Rotation paths and how fast each direction turns (degrees a step):
Each turn is a multiple of 5 degrees from 10 to 175, or 0.
Each row of a path follows its step; steps can be skipped.
Rotation 1:
step 1: [2.273 1.369 0.065 2.383 2.527 -2.666 -3.105 1.043 -2.301 0.361 -2.159 0.053 -0.754 -0.793 1.886 1.316 1.511 -0.306 0.589 1.710 1.236 -1.441 2.378 3.269 0.883 -2.515 -2.508 -0.011 0.614 -1.640 -1.461 -2.847 2.888 0.771 -2.517 -1.121 -0.323 1.284 3.243 -0.704 -1.640 1.116 -1.374 0.629 -1.379 2.003 -2.395]
step 2: [-0.788 -1.460 2.758 0.599 1.971 -1.385 0.182 0.620 -0.702 -0.812 -4.101 0.371 0.974 -1.896 -0.404 -0.540 2.893 0.399 1.633 0.230 3.407 0.210 -0.716 -0.851 -0.866 3.188 3.243 1.402 1.793 0.737 0.898 1.981 -1.128 1.623 -0.569 -1.475 0.542 -2.925 -1.084 1.263 -2.278 -1.949 0.228 -0.162 0.173 -5.305 -0.499]
step 5: [-0.838 -1.305 0.077 0.249 1.206 -2.526 0.911 0.209 1.802 0.411 -1.328 -3.946 1.397 0.132 -2.096 0.266 -1.801 -2.362 0.928 1.955 0.600 -1.258 0.371 -1.851 -3.849 1.269 2.313 -1.460 2.435 -0.920 1.899 3.935 1.940 -0.344 2.479 1.298 3.030 0.265 0.645 2.027 0.106 2.038 2.033 -0.289 -0.742 -3.149 0.061]
step 10: [-0.347 3.676 2.588 1.265 -3.544 0.165 -1.185 0.664 -1.031 2.224 -0.301 0.378 0.551 0.850 1.576 -0.930 5.677 -3.012 -3.681 -0.094 2.562 -0.698 0.416 -0.532 -0.614 0.959 0.934 -1.378 1.267 -0.862 -2.081 -2.416 1.506 -2.292 1.010 2.069 1.854 0.582 0.610 0.838 -0.864 0.472 0.339 0.871 1.351 -2.342 -0.227]
step 13: [-0.812 -2.106 -0.092 2.179 0.477 2.544 -0.296 0.338 -2.223 -0.314 -1.317 -0.702 -1.072 2.967 -1.869 0.402 3.430 -2.601 -2.784 0.822 0.747 0.936 2.857 1.928 -0.242 0.781 -1.100 0.097 -0.554 0.140 1.006 -0.187 1.405 0.068 1.130 5.477 -0.885 0.316 2.898 1.822 -1.680 1.324 -2.806 -0.517 -1.624 -1.597 2.583]
step 17: [3.562 1.997 0.639 -0.198 1.702 -0.227 -0.888 1.633 2.094 -1.503 3.659 1.966 3.146 -1.738 -1.057 1.162 -2.281 -0.110 1.759 5.940 -0.280 0.411 -1.122 0.910 -3.322 -0.201 -0.461 1.553 -0.119 -1.662 -2.038 -1.110 -0.493 -0.650 -0.717 -0.319 2.540 2.515 1.576 -0.467 1.237 1.601 0.880 0.269 0.868 -0.239 0.080]
step 23: [-2.836 1.811 2.122 -1.580 -0.472 -1.352 0.185 -2.197 -0.011 0.393 1.875 2.919 1.177 1.027 0.291 0.278 -0.607 -0.237 0.494 3.752 -0.033 -1.496 -2.037 -1.750 -1.919 -0.311 1.429 3.104 0.097 1.524 1.487 1.081 -4.269 0.414 3.892 1.905 3.365 0.063 -0.704 0.540 0.898 -1.312 0.081 1.460 -0.840 -3.363 -0.822]
step 25: [1.611 -1.276 1.902 -2.002 2.293 -1.109 -0.439 -0.957 0.390 -5.046 1.087 1.116 -2.382 0.552 1.200 2.155 1.612 -1.038 -0.003 2.097 0.468 0.048 -0.592 3.228 5.020 0.450 -1.749 0.540 -0.558 -1.479 0.396 0.043 0.551 1.519 0.360 0.729 -0.684 0.343 1.645 -4.759 -0.716 2.252 -1.877 -0.126 -0.853 1.640 -0.641]
[0.046 -0.052 0.554 -0.190 -0.295 0.735 -1.441 -0.052 -1.115 0.317 -0.476 -0.063 0.510 0.322 0.532 0.574 1.059 0.996 0.444 -0.156 0.137 0.537 0.579 -0.078 -0.881 0.306 0.387 -0.437 -0.241 0.151 0.184 -0.287 0.423 0.162 -0.787 -0.370 -0.158 -0.104 0.114 0.632 -0.576 -0.715 0.505 -0.109 0.503 0.037 -0.867] => 40
[0.656 -0.410 -0.364 -0.263 0.238 -1.295 -0.071 -0.472 -0.286 -0.252 0.832 -0.127 -0.404 -0.501 -0.349 -1.019 0.129 0.940 -0.209 0.551 0.155 -0.021 -0.270 -0.216 -0.658 -1.037 -0.487 0.101 1.149 0.278 -0.140 -0.202 -0.292 -0.478 0.065 0.103 -0.249 -0.226 0.455 1.233 -0.713 -0.109 0.073 -0.685 0.498 -0.482 -0.295] => 115
[-0.011 0.005 0.618 0.252 -0.682 0.693 0.559 0.153 -0.917 -0.135 0.341 -0.108 -1.203 -0.749 -0.246 0.040 0.412 -0.149 -1.127 0.403 0.205 0.261 0.601 -0.263 0.212 -0.481 -0.292 0.411 0.086 -0.354 0.617 -0.464 1.110 -0.032 0.757 -0.423 -0.517 -0.235 0.848 -0.623 -0.247 0.549 -0.017 0.925 -0.089 0.092 -0.817] => 120
[-0.526 0.209 -0.166 -0.559 1.194 -0.374 -0.137 0.083 -0.427 0.222 -0.644 0.669 -0.139 -0.492 0.330 -0.751 -0.805 -0.509 -0.234 -1.099 -0.049 -0.515 0.526 0.112 -0.311 -0.261 -0.526 -0.647 -0.895 -0.673 0.062 0.169 0.465 -0.110 0.003 -0.688 0.465 -0.324 -0.241 -0.244 -1.330 0.437 0.442 -0.115 0.064 -1.013 -0.188] => 10
[-0.636 -0.323 0.872 0.361 0.149 -0.009 -0.401 0.133 -0.521 -1.127 0.171 0.264 -0.061 0.505 0.201 -0.653 -0.578 0.630 -0.131 -0.157 -0.657 -0.009 -0.088 -0.613 0.682 0.296 0.294 0.355 0.090 1.366 -0.272 0.637 0.090 1.084 0.587 0.237 0.111 -0.937 0.096 -0.837 -0.024 -0.222 -0.186 -1.029 -0.170 -0.422 -0.564] => 155
[-0.869 -0.474 -0.623 -1.055 -0.886 0.024 0.154 0.264 -0.466 -0.213 0.427 -0.198 -0.473 0.351 0.058 0.409 0.556 -0.219 0.205 -0.433 0.929 -0.374 0.198 -0.104 -0.491 -0.004 -0.374 0.048 -0.233 -0.243 -0.297 -1.067 -0.134 0.242 0.251 0.200 0.471 -0.693 0.193 -0.529 0.677 0.684 0.554 -1.524 0.630 0.169 0.787] => 20
[-0.310 0.180 0.529 -0.278 0.229 0.997 0.610 0.288 0.421 -1.249 0.144 0.798 -0.053 -0.198 0.189 0.087 0.163 -0.325 -0.358 0.528 0.002 1.013 0.156 0.165 0.026 0.065 0.010 0.071 -0.152 -0.513 0.035 -0.351 -1.330 0.540 -0.688 0.067 0.150 -0.580 -0.651 1.195 -0.052 0.809 -0.619 0.158 0.774 -0.684 -0.372] => 170
Rotation 2:
step 6: [-0.176 -2.233 -0.300 -1.049 -1.649 2.727 -0.758 2.890 0.761 2.089 0.206 0.104 1.711 -1.928 1.455 0.781 -0.637 2.267 -1.891 2.839 3.676 3.128 -3.170 -0.680 -3.096 0.142 1.248 2.247 -1.001 -1.696 1.926 -2.479 -0.598 -1.421 -2.018 1.559 0.514 -0.075 2.103 0.143 0.583 2.757 0.818 1.548 1.240 -1.324 1.950]
step 9: [-1.705 -1.831 -0.105 0.435 1.348 0.607 -0.075 0.964 1.975 2.226 0.577 2.220 -0.225 1.054 -2.273 -4.522 0.282 -2.559 -0.028 0.533 -0.010 1.272 0.390 -0.974 -2.891 -1.126 -1.260 -5.671 0.209 1.069 -1.625 -1.594 -0.782 -0.428 -0.938 0.291 0.263 1.254 0.577 -2.227 -1.151 1.865 -4.540 0.656 1.256 0.813 2.129]
step 15: [1.286 -0.509 -0.172 1.513 0.554 -0.544 -2.149 -0.706 3.888 2.883 -0.384 0.405 -2.303 2.067 -2.364 -0.860 -1.755 -4.144 -0.011 -1.003 -2.204 2.805 3.864 0.472 -2.346 -0.110 -1.036 0.444 -2.064 -1.927 0.600 -2.305 1.265 -1.228 0.317 -0.817 1.903 2.592 -1.209 0.375 0.076 2.604 0.729 -0.278 2.840 1.145 -1.351]
step 17: [-1.762 0.057 -1.406 0.086 2.742 4.322 0.365 0.150 -0.819 0.558 0.242 -1.623 -0.522 -3.193 -1.618 -0.991 -3.677 0.208 -0.771 -0.565 3.568 4.622 -1.486 -0.956 -3.449 -1.612 0.445 -0.202 0.189 -1.831 0.176 -0.492 -1.648 -0.297 1.934 2.396 0.663 -1.465 1.379 1.480 -1.549 0.674 -1.487 1.853 2.099 1.420 -0.140]
step 21: [0.312 -2.311 0.889 0.995 0.671 -0.128 -0.604 1.670 3.905 0.332 0.764 -1.040 3.520 0.101 -2.528 -3.241 2.409 -3.336 0.041 0.887 -0.257 3.905 -1.138 -1.142 -0.316 1.876 -1.787 -1.374 1.383 -3.492 -1.233 -0.774 0.507 1.623 1.446 0.997 1.068 -0.939 -3.349 1.694 -1.720 0.699 0.150 0.316 2.227 -1.958 -0.188]
step 24: [-3.328 -0.336 -2.615 -0.242 -0.394 1.987 3.084 1.497 0.245 -0.991 -1.587 0.929 2.294 0.269 1.289 -1.678 -1.160 -0.116 0.511 1.479 0.351 1.359 0.037 3.095 -0.379 0.813 3.180 1.430 -0.206 0.328 1.485 3.080 2.278 -1.740 0.140 0.012 0.559 0.592 0.547 -2.104 -4.697 4.366 -0.552 1.959 1.298 -1.949 1.051]
step 25: [-1.880 -0.924 -1.564 -0.386 -0.529 1.588 -0.454 0.315 -1.570 -0.339 1.309 2.801 0.510 -1.775 1.451 -2.199 -0.347 -0.375 -2.690 0.789 -1.048 -0.239 -1.369 0.345 -1.353 1.671 -0.421 -1.777 -1.489 -2.033 -1.032 1.213 -1.103 3.482 0.140 1.700 4.575 3.184 0.296 1.226 -2.612 1.575 -1.389 -0.413 2.891 1.794 4.527]
step 27: [-1.907 -2.650 -2.454 -1.726 -0.826 -1.336 -1.074 0.962 2.438 2.845 0.595 -0.692 -0.520 0.413 -1.685 0.153 3.672 -2.846 -1.895 -4.441 0.561 0.500 1.178 -3.280 -3.009 1.045 -2.106 0.936 0.410 -1.460 -0.246 1.096 1.670 -2.718 -1.524 0.476 1.522 -1.394 -0.016 0.441 -1.513 2.369 -1.052 -2.205 0.216 -1.532 1.121]
[-0.167 0.025 -0.003 0.244 0.747 1.461 0.127 0.059 0.124 0.052 -0.158 0.108 1.533 -0.115 0.318 -0.488 -0.346 0.277 0.018 0.061 0.359 0.177 -0.650 0.701 -1.209 0.172 0.032 -0.465 0.222 -0.063 -0.269 0.069 0.559 0.421 0.153 0.081 -0.060 0.201 -0.819 0.098 0.336 -0.431 -0.916 -0.383 -1.331 -0.583 0.465] => 95
[-0.548 0.357 -0.446 -1.343 -1.090 0.097 -0.133 -0.634 0.033 0.489 0.862 -0.488 0.264 -0.439 0.060 0.540 0.092 0.801 0.137 0.819 -0.014 0.257 0.535 -0.230 -0.150 0.792 -0.619 -0.077 0.233 -0.570 0.855 -0.292 -0.205 0.407 -1.240 0.639 0.483 0.140 -0.346 0.360 -0.244 -0.344 0.274 -0.610 -0.377 -0.487 -0.245] => 175
[-0.046 -0.372 -0.383 -0.141 0.007 0.236 -0.222 0.677 0.187 0.023 -0.045 -0.461 0.761 0.572 -0.349 0.486 0.710 0.227 0.349 -0.719 0.380 0.459 -0.050 0.665 -0.885 0.137 -0.033 0.286 0.088 0.702 0.049 -0.406 -0.882 -0.916 0.253 0.681 -0.705 -0.834 0.178 1.149 0.062 -0.774 0.952 -0.633 0.665 0.725 0.162] => 65
[0.435 -0.420 0.002 -0.541 0.308 -0.180 -1.392 -0.452 -0.604 0.045 -0.777 0.471 -0.496 -0.012 -0.050 -0.428 -1.247 0.159 0.446 -0.441 0.071 0.418 0.210 0.467 -0.085 -0.152 -0.569 0.279 0.244 0.375 -0.465 -1.490 0.341 0.923 -0.131 0.703 -0.015 0.512 0.526 -0.476 -0.627 -0.736 0.059 -0.201 0.095 0.371 0.342] => 135
[0.883 0.389 -0.767 0.017 -0.274 0.091 0.098 -0.166 -0.304 0.326 -0.999 0.252 0.184 -0.475 -0.408 -0.673 0.908 0.810 -0.503 0.178 -0.206 0.403 0.477 0.205 -0.140 -0.329 -0.344 0.531 -0.289 -0.015 -0.038 0.573 -0.144 -0.207 0.864 1.129 0.582 0.102 -1.063 -0.596 -0.153 -0.131 -0.743 0.064 0.627 0.325 -1.244] => 10
[-0.240 0.062 1.007 -0.036 0.728 -0.618 -0.353 -0.506 0.635 0.340 -0.390 0.600 0.008 -0.544 0.347 0.433 -0.431 0.722 0.595 -0.641 -1.024 -0.383 0.977 -0.313 -0.516 0.701 0.513 -0.214 -0.516 0.536 -0.397 0.163 -0.514 -1.119 -0.211 -0.141 0.604 0.699 -0.473 0.151 0.940 -0.437 -0.138 -0.249 0.206 -0.340 -0.018] => 100
[0.429 -0.035 -0.605 0.869 0.526 -0.115 0.417 0.188 -0.432 -0.862 -0.516 0.630 0.128 0.234 0.468 -0.037 0.326 -0.189 -0.225 -0.362 0.237 0.436 0.579 0.659 -0.413 0.827 -0.012 0.447 -0.456 0.135 1.437 -0.393 0.607 0.032 -0.682 -0.552 0.641 0.629 0.452 -0.096 0.146 0.614 1.099 -0.591 -0.384 -0.280 -0.808] => 85
[0.325 0.352 -0.139 0.446 -0.684 -0.846 -0.248 -0.301 0.476 0.552 -0.653 -0.385 0.671 -0.189 0.854 -0.168 -0.438 -0.018 0.737 0.343 0.452 0.035 0.091 0.923 -0.334 -0.043 0.081 0.140 -0.659 -0.672 0.187 -0.475 -0.216 0.064 -0.669 -0.852 -0.168 -0.566 -1.092 -0.025 0.010 0.511 0.109 1.241 0.132 1.167 0.479] => 45
